(in the rows, 128 means zero)
Rows swapped in pairs by one turn or mirror: which row each one swaps with
The rows were stretched afterwards, more along some directions than others.
zov: [130 129 105 156 102 139  97 115 106 125 102 117 135 158 146 138 113 117
 110 129 140 101 133]
Vezol: [110 159  93 137 161 138 124 128 129 142 138 109 123 157 132 127 134 103
  96  99 157 147 136]
toket: [121 155 120 127 129 136 129 101 136 124 105 110 106 154 137 124  95 119
  91 102 135 115 137]
mok: [136 132 133  92 130 132 141 123 120 117 108 135 138 112 124 154 131 100
 131 132 155 149 120]
rukub: [124 155 103 113 129 118 125 135 112 129 129 140 110 112 133 140 156 117
 125 117 145 141 121]
ronik: [115 162 123 101 149 100 140 143 139 133 167 129 107 111 110 149 155 123
 123 102 123 162 137]
Gemok: [103 147  99 140 157 149 122 126 120 151 138 102 130 143 136 130 154  98
  91 104 166 149 126]
bikel: [139 106 133  99 106 109 134 126 130 122 135 121 142 115 137 158  97 147
 152 139 154 128 135]
Vose: [120 144 109 128 134 106 131 128 147 124 142 116 121 144 123  99 129 150
 122  98 134  96 126]
Tul: [118 134 119 108 144 115 136 124 161 127 129 122 125 139 111 124 138 152
 132  96 145 116 125]
bidak: [161 157 107 160 109 131  91 127 105 132 107 144 119 175 122 119 114 125
 136 144 138  95 157]
Zuras: [149 161  95 128 140 114 117 132 114 149 146 152 130 143 128 105 176 137
 169 101 115 126 109]
lole: [101 153  92 156 120 125  89 112 134 154 126 120 103 176 137 119 148 158
 119  96 122 121 117]
zema: [136 140 107 119 122 111 133 126  99 131 149 124 134 134 121 144 170 124
 151 106 131 112 104]
kudob: [125 127 131 103 125 129 143 110 119 114 106 128 142 127 132 150 117 108
 134 121 154 137 105]
depo: [118 153  95 137 128 111 122 123 134 135 152 119 115 142 130 104 136 147
 122 104 131 103 126]
Puv: [110 153  96 153 122 118 107 102 121 139 125 125 122 179 136 123 119 147
 128  90 121 109 112]
Mefi: [153 151 106 160 107 133  90 127 107 131 108 142 121 176 123 125 125 122
 133 144 142  97 154]
bubam: [126 146 125 112 146 119 131 127 162 123 118 130 122 147 104 121 137 149
 130  99 139 116 127]
dab: [131 138 105 150 104 141  94 122 107 127 102 124 131 157 142 148 124 115
 121 127 142 108 126]
Kupe: [130 153 118 107 148 142 121 138 151 136 108 140 121 146 107 149 157 131
 126  99 145 132 128]
Rovoz: [133 141 124 103 131 133 138 116 114 121 108 131 136 121 128 149 130  95
 132 128 158 143 117]
vamuv: [102 124 129 119 132 112 121 131 161 127 124 148 128 115 145 117 142 147
 142 107 141 145 102]
zokin: [135 166 118 136 123 139 117 107 131 133  96 121 107 169 134 115  91 125
 107 104 131 106 147]
suta: [143 124 123  91  88  96 112 129 156 110 122 158 140  95 116 156 136 162
 190 135 126 129 124]
Kofev: [107 146 129 115 144 133 145 111 139 128 121  95 103 145 133 128 108 115
  76  98 141 133 133]
Ruze: [129 127 124 144 118 118 105 141 113 127 124 137 129 142 125 136 144 124
 127 146 153 121 132]
pum: [105 138 120 137 125 123 127 102 129 126 121 114 140 156 137 126 103 132
 120 112 130 113 112]
nepet: [118 160  92 134 126 113 121 129 120 132 146 125 105 130 133 114 130 131
 118 116 139 113 127]
nulo: [116 152 114 121 146 109 128 122 133 120 122 104 109 154 118 145  84 123
 109 105 156 130 146]
Diga: [ 80 112 132 130 129 117 117 142 145 131 139 126 124 113 135 138 160 130
 114 127 155 149 115]
zelo: [115 125 103 130 118 128  95 112 138 148 107 120 108 157 138 130 147 160
 132 108 143 135 116]
tadav: [139 128 118  98 125  94 126 146 139 118 158 140 125 114 106 144 154 141
 155 139 116 148 129]
tubit: [152 154 103 156 102 129  90 126 108 131 114 140 122 167 121 129 128 121
 139 148 139  99 155]
Lok: [140 156  96 124 134 114 120 124 128 141 134 167 128 137 142 103 153 147
 166  95 117 126 100]
tibuv: [101 127 130 104 122 101 137 115 131 110 115 103 114 127 122 170 101 138
 115 106 151 128 128]
kave: [109 115 118 148 104 122 112 115 123 112 115  91 136 146 142 127 107 108
 103 137 149 108 133]
vebuv: [149 128 122  88 104  92 117 140 152 113 134 163 138 102 106 156 141 160
 180 137 119 139 135]
pof: [ 78 110 132 125 129 112 120 143 149 131 136 129 128 105 143 132 160 137
 122 122 154 149 107]
vez: [133 134 128 102 123 126 141 106 126 110 107 126 147 129 126 153 113 105
 138 123 153 131 116]
sinam: [122 158 111 130 163 127 126 124 135 131 126 115 118 160 122 130 103 112
 102 104 151 142 145]
Miv: [116 157 108 134 164 134 124 124 128 140 139 112 120 150 122 131 121 105
  95 112 148 159 141]
mif: [120 138 109 153 102 139  95 123 115 125 102 117 132 150 148 141 120 118
 114 126 144 106 124]
Tisa: [144 135 123  94  97  97 108 133 161 114 121 162 133  99 112 153 142 164
 189 133 122 138 128]
reref: [106 132 123 117 138 115 123 132 158 136 128 149 126 112 147 115 147 145
 144 105 136 149 107]
fodi: [104 157 132 101 155 105 146 141 146 132 161 121 103 109 107 141 159 117
 108 104 129 169 138]
vel: [107 115 131 133 119 113 109 143 135 127 132 135 128 126 125 141 151 134
 125 140 152 134 125]
Nepid: [117 120 128 108 113 105 138 123 111 121 138 106 131 124 115 160 146 132
 135 113 140 117 115]
Buf: [103 152 100 163 122 120 104 106 123 139 125 121 115 182 134 118 125 145
 117  93 116 107 114]
Tobal: [140 115 134 102 106 106 134 128 129 120 136 122 139 118 133 155  86 148
 148 142 149 124 140]
naza: [117 126 123 106 119 101 143 124 110 123 144 107 129 126 117 158 148 133
 140 106 140 114 108]
dunoz: [128 134 112 115 114 104 132 125 106 128 143 126 131 129 121 141 169 134
 158 105 132 116  99]
kek: [138 101 130 105 100 109 120 115 134 122 113 117 137 125 135 151 105 155
 149 139 161 126 127]
Fizir: [120 116 109 117 117 127 104 114 143 143 109 116 113 149 138 134 140 155
 133 110 152 135 118]
tono: [120 161 127 103 140 108 140 141 136 139 163 139 110 111 116 146 138 135
 131 111 115 156 137]
nibeg: [142 111 131 101 109 110 136 127 127 120 131 118 141 121 136 160  93 140
 149 138 152 122 136]
kan: [108 146  92 153 116 124  88 112 133 152 125 125 105 170 139 117 153 160
 127  96 125 125 109]
sufus: [ 96 125 117 114 116 139 123 116 148 140 123 107 140  99 138 153 154 124
 125 107 163 144 118]
div: [135 150 103 110 134 112 126 129 140 139 137 161 129 123 142 107 152 147
 164  99 121 141 102]
bisun: [ 99 142 110 132 150 142 129 127 127 146 143  98 135 122 140 132 154 103
  97 106 164 155 119]
verar: [132 106 119 116 107 123 107 115 136 135 108 116 127 138 139 142 123 151
 139 128 159 132 125]
sib: [115 143  99 132 136 113 129 121 148 131 142 121 118 146 123 108 139 152
 127  93 131 102 124]

Swapped with tadav: kave
Swapped with nepet: nulo
Swapped with sufus: Kupe
Swapped with zov: vebuv

